Where one turn sends some rows of the set: a few examples, then the rows asked:
Mikan: [-13  -3  -5 -10  15 -10 -29 -18  23 -15   3   3  10  -8 -21  20  -5 -10]
bosus: [ -7  -6 -13   1   0  -2  -2   5   6 -23 -22 -14  -8   9   2  20   3   5]
bege: [-33 -22   2  -4  -5   6 -12  -3  -7  20  -3  17 -17   8   0   7 -26  -1]
motud: [ 14 -24 -10 -15 -15  -7 -13   8  21  -7  15   1   4 -12   3  22   4   6]
gage: [ -4  -1 -11  18 -14  11 -27  11  20 -11   3 -24  -1  -3 -17  -6   6 -14]
Fef: [-10 -12 -17  -6   2   1  15 -23 -20  -8  11  -3   8  26  -6  12 -24  -7]
kibo: [-17   2 -10   1   0   6   7  -7  14   7  18   3 -37  -1  -1  24  -2  11]
sefaf: [-20 -14   1 -11 -10 -14  -8 -36 -10 -11  27 -13   8   1   1   0 -33 -15]
veti: [ -1  15 -13  13   9 -14  11 -21   7  -5  17  -2  27   0   4   8   9  -4]
Podo: [ 11  14  -6  17  11 -10  -8 -20  12  -5  27   3   9 -13 -11 -13  -7 -20]
peb: [  6 -23 -12 -17 -15 -19 -20 -12  15   6  25 -14 -15  -6  11  -4  -2   6]
Dilok: [ -3   7  -7  -3  -3  -5  -4 -26  21 -15   0  -5 -26  -6  -8  33  -2  -3]
Muri: [-27  12  15  20  -5 -11  17 -16   0  -6  11  -1  18 -22   5  11   6  -5]
kipaf: [-32  -2   9   5 -25  20  10  -1 -17 -12   7  -5  19 -12  -3   7 -23  -3]
lif: [-27  -1  -1  -7 -22  16 -16 -14  -4 -23   6 -10 -10  -5  -6  26 -27   1]
bamup: [-16  -1   6   4   2  24 -17  -4  11  -5  36  15 -13   2  -6 -18  -3 -16]
sagi: [ 17  10 -18   0   5  -2  -4 -19  28 -12  14   3   8  -5 -10  21   0 -13]
Zok: [-42   1   7   6 -10  -2  12 -21   3   8  15 -26  -1   2  -6  -5   8   3]
lagom: [-19 -16   0 -10 -18 -12 -23 -21   7   0  17 -24   7   5  12 -17   8  -1]
mam: [-21  -9  11  16 -13 -22  -9   5   6   3  13 -10  15 -35   7   4  -1   2]
Zof: [ 14  -4  -1  -6 -22   1  25  -8  18  -1   4  -2 -13 -13  10 -12 -10 -14]
tudo: [-16 -31  18   6 -30  -6 -23  -5 -14   2  14   1  -9  -4  -7  14 -16  11]
rovi: [ -9  -7   7  14  -4  14  -2  14  16  -6   5  -3   3 -14 -42   1  -3 -20]
Nor: [-10 -14  -7  19   1 -30 -22   4   1   7  -7 -16   4 -21 -16   1  -3  -2]
fek: [ -2 -29  -2 -25 -10  -7   8 -14 -13  20   9   1 -15  -8 -14  18 -16 -12]
bepa: [  0   2  -1  24  11 -17  -7 -11  -3   1  -7  -3  -4 -12 -31 -13  -8 -21]
tepir: [ 11  10 -14  -4  -6  -9  11 -29  22   2  25  -8   4  -4  11 -11  -3 -12]
gobo: [-25  13 -17  16   0  19 -11   4  17  -9   5 -15  -6  12  -1  11  11  -3]
gade: [  2 -21   0  -3 -13   5 -30  10  17 -19   6  -2  23  -8 -14  10  10 -12]
rogu: [-16  10  -7  16 -10  24  -6  11  18  -2  18 -11  -8  -1   4 -23   0 -14]
Fon: [-24  -5  -7   8  -8   8 -18 -12 -19  -8  -2 -14  -7   1 -30  -5 -31 -10]
nago: [ -5 -25   8 -25 -13   0   6 -14  -7  14  21   6 -13 -19 -10  29 -16 -13]
kuron: [ -6   3   6  -1  -2   5  15 -15   0 -18  26   6  12   7   4  22  12  17]
tofa: [ -6  -8   6  -5  -4  13   1 -15  -6 -19  37  15   3  -4 -10   7 -37 -22]
Sorik: [  3 -22  -6  -8  -9   0   1  -5  -6 -19   6   3  30  -1 -16  18 -28 -19]
vuda: [ -6 -37  11   5 -30  -5 -12   3 -19   6   3   0  -2   2  -9   9 -13  10]
luves: [-19  -5 -17   0   7  18   6   0  -1   0   5   5   5  29  -1   6  16   2]
Nira: [-24  -2   3  14  21   3 -15   1   3  11  35  21   2 -11 -15  -1  -3  -5]
kem: [ -9  -1  14   2 -13   5  -9   0  15 -20  18  -8 -23 -19  16 -22 -16 -10]
dit: [ 18  -7  -1   5   7   1  -6 -14   0  -7  25   5 -17   7 -25 -26  -9  -8]
puse: [-28 -23  10  -3 -11  14  -7   6  -2  15   1  26  -7   0   2  11 -25  -4]
geduz: [-23  -8 -12  11  18  -5   9   3  -9  23  16  10  13   6  -5  -5   7   5]
Kam: [  4  -8  -8   3  -9  13  20  13  14  14  13  10 -30  -6  -3  -2  -8  -1]
pupi: [ -6 -21   7  -3   6 -12   1   3 -34   3   6  15   3 -19   4  12 -17 -12]
Fize: [-11 -11   1 -16  -7 -10  10 -13  15   5   9  -3  26  -9  13 -26  -7 -11]
gefa: [-12 -17   8  -3  11 -18 -11 -10 -35   3  10  10  -8 -17   2  13 -18 -10]
remez: [-23   4  -3  13 -24   7  -9  -3  16  -8  16 -32   7  -4  12  -4  14  -1]
zogur: [ -8 -14  -8  -8 -30  16   6   1 -11  -8  -5 -13  -5   0  -3 -15 -33  -9]

bepa moves to lagom
Podo moves to remez
kibo moves to Nira
Where do these go?
Fize moves to bosus
tudo moves to nago
kipaf moves to Sorik

Where one turn sends some rows of the set: a few examples, then the rows asked:
sapul: [  3 -26  16  27   8  21   4  17 -13  -7  -1  -2 -16  -3 -16   3 -13   3
  -9  -3]
temi: [ 10   0  17 -15  20 -31  -7  19  -2   7  -8  16   4  14 -19   4 -25 -32
  -4   7]
ledo: [ 22   6  12   1  -4 -16   9  13  -8  10  18  -3   9  -3   1  13  19 -18
  19  32]
pev: [-15  -7  33  12   3 -14  -7   3  -7   0  -5 -11 -18  -8 -26  10  -6   5
   7  -8]
tapu: [ 31   0   7  10   6  -6   4   4 -15  21  -1  29  -7  -9 -24  10 -21   4
 -31   5]
fil: [ 37 -10  -4  12   5 -10   7  22  18  14   3   5  15   7 -25  25   1 -18
 -12  -8]
mel: [  7  15  45 -12   2 -22  -9   9   4  21   1  -2  15   2  -6   1 -21  10
   0  13]
Nipog: [ 21  -5  11   3   7   5  11  -9 -23  -8  27  12  -3   5 -15   9 -15   3
  23  28]
Bis: [ -7 -31   4  -7  12   5 -16   9  -5  12   6  -8  18   8 -35  45  -3  11
  -3   8]
Fug: [ -9   9  -3  -7  -7 -22  -2 -17  12  15  19   4   2  12  15  12  -4  -6
   6  16]
Kore: [ 18   5  17 -11   6   5   9  -8   1   1  19 -14  25   6 -17  -2 -17   8
   0  42]
fosuz: [  6 -19   9 -14   7   3  11   7 -11  25 -21  -9  -3  -7 -29  30   9   8
   6   1]
pel: [  9 -11  15 -13  13 -10  30  16 -19  19 -16  -7   1  -1 -32   9   3  17
   6  -1]
genet: [  8  22  16  -8   1   0 -10   9  -9  14 -12 -10  -9  13  11   9  19   0
  -1  18]
sisul: [  5  -4  35 -15   6  -2   5  14 -11   5  18  13  -8   1 -18  10 -29 -22
 -30  21]
nub: [ 18  -4  22   1  13  12 -11  18 -27  -7  21   6  11  17   0  28 -20   1
 -14  30]
Mev: [ 12 -24   3   6  -6  -3  13  31  17  10  26   8  -6   1 -20  10  17  13
 -14  -2]
Risi: [  9 -10   6  -9   8  -7  11   2  -8   9  13  13   2  -1  15  12 -45  -9
  -7  16]
Negi: [  8  -9  -7  21  10   2  -3  -5  -8 -16  -3 -22   3  -4 -34  21 -26   1
   5  18]
Zin: [  3   5  -5   9  -1  -1 -18 -10  12  12  18  14  -1   9 -22   6  12   7
 -37  14]
tuve: [  5   1   1  41   4  -5 -16   2  -1  -3  -5  -3   3   9 -20  23   8  -2
  11  -5]
koba: [ -2  -2  10 -35  27  15  14   9  -6  11  23  13  -7  19 -14  10  -9  -3
   1  25]
kubor: [ -3 -25  10   1  -2  -3   6  21  -3  10  28   7   1   2  -1   9  18  12
 -23  -9]
Gur: [  5  20   0 -21  24 -10 -14  18   7  24  -6  16  10  20  -7  25 -18   2
  10  16]
kazel: [ -7 -18   0 -10  17  -7 -15  14   6   1   6 -14  34  15 -36  25  -4   7
 -11   3]
mazit: [ 35  -4 -15  11   7  -5  11  13  -4  14  -3   0  23   5  -3  27   1 -13
 -14  -5]
muli: [ -4  -8 -13 -11   4 -16   4  11  -3  -6  21  10  -3  16 -22 -10   3   6
   6  40]
kob: [ -1   3  17  -4   8  -4 -36   8  15  11 -12  -5  -2   5   3   1 -16 -11
   3   3]
mar: [ -9  -7   9  13   6 -13 -18  21   1  19 -11  20   4   1 -40  16  -9   9
 -32   8]
tuz: [ 11  -2  -5  11   7   2  18  -6 -16  12  -6  11   0   4 -48  10   9  -3
 -23  23]
gopog: [  8 -15  24  -5   6  -5 -15  39   2   5  16  -7  13  -6   8   6 -14 -22
  -5  28]
Lal: [ 11  26 -13   0  -9 -19  -8   2   8  12   3   2   2   5 -13  14   0  11
  -1  40]

tapu moves to Negi
muli moves to genet
Where do these go?
fil moves to Bis
Risi moves to Kore
ledo moves to Gur
sisul moves to Nipog
tuz moves to tuve
kazel moves to kubor

Where one turn sends some rows of the set: a few examples, then the rows asked:
guf: [ 12 -28 -29  45  -8  14  26  26   9   1 -13  -1   1   9  -8]
pesu: [ -1  -3  18   7  24  -1  17   7  11 -14 -17  14  22 -10 -17]
Mabeb: [  2 -23 -23  53   1  18  33   1  11   9  -3   0  -8   4   4]
Sibor: [ 34  -5 -19  28   4  -6  37  16  12 -24 -11   2   7  -8 -15]
Dup: [ 10   0  14  -5  21   5  48   1  -6  -4  -1 -11  20   8  -8]
Metun: [ 30 -16  -9   6  16  -2  23  17   5  -2 -10   8  16 -11 -29]
lapa: [-20  -2  20  10  18  19  32  -2  -1   2   3  -5  23  24   3]
tosuk: [-18  -9  22   5  20  16  38   5  -7   5  -6 -10  20  18   2]
nesu: [-35  -3  -7  24   5  28  17  17   4  -6 -22   8  12   4  -5]
megi: [ -3   7  12  31  13  -5  30   7  17 -33 -20   8  13  -4  -1]
domak: [-24 -22  13  23  14  17   5  16   7   7 -20  12  18   4 -12]
Gako: [  6 -29 -41  27  -5  21  12  -1  10 -11  -3  -6  -1   9 -13]
fefat: [ 40 -15 -20  11   6   1  30  -8  -6 -15  -2  -4  -3   1 -17]
Naz: [ 29  -7 -23  40   7   3  43  -4  12  -6   0   0  -5  -8  -5]
Fifar: [-25 -15   2  48   1  14  18  17  14 -10 -22   4   7  11   4]
rabu: [14  6 12 -2 22  5 43 -2  0 -7  7 -5 25 13 -8]
zulik: [ -3 -17 -37  23  -3  29  22  28  -1   6 -13   3   6   4 -16]
gomu: [-27 -19  11  28   5  20  10 -10  -2 -11 -14   0  -1  17   4]
dok: [-10  17  -1   6  16   8  28   9   8 -28 -18  12  16 -10 -13]
Nema: [  6 -37 -23  30  -5  22  15   0  -7   6  -5  -6  -8  17  -8]
Lem: [ -6 -25   0  11  10  22  37  14 -12  22  -1 -15  14  23  -2]
dilut: [  9   7   1  37  19   0  41 -13  16 -20  -6   6   0 -11   4]
zafo: [ 23   4 -31   6   8   9  33  20   3 -14  -9   5  11 -11 -24]
ravad: [  5   2  14  10  16   0  24 -20   0 -32 -11   3   4   0  -5]
pelon: [ -9   1  -5  16  12   7  13 -17  18 -40 -10   1  10   0  -5]
sutu: [ 27 -13 -14   6  10  13  41   8  -6  11  13 -11  18  20 -15]
lik: [-26 -19 -14  31   1  24   4  -7  13 -19 -11  -3   2  13  -1]
dugas: [  8 -37 -15  21   5  16  10  26   3  18 -14   6  12   4 -23]
Per: [ 22 -18  -8   0  14  11  47  11 -10  13   3 -15  14  14 -11]
bebul: [-19  -7   3  51  10  15  31  -8  14  -7 -10   5  -3   1  12]
Fupi: [ -5 -22  -5  17   6  27  31  10  -6  21   7 -10  17  30  -3]
zuga: [ 25  -8 -30  13   6   4  21 -10  13 -31  -2  -3   4  -4 -18]

lapa moves to Fupi
lik moves to Gako
ravad moves to gomu
Where do these go?
dugas moves to Metun
Sibor moves to megi
tosuk moves to Lem
zafo moves to dok
dilut moves to bebul

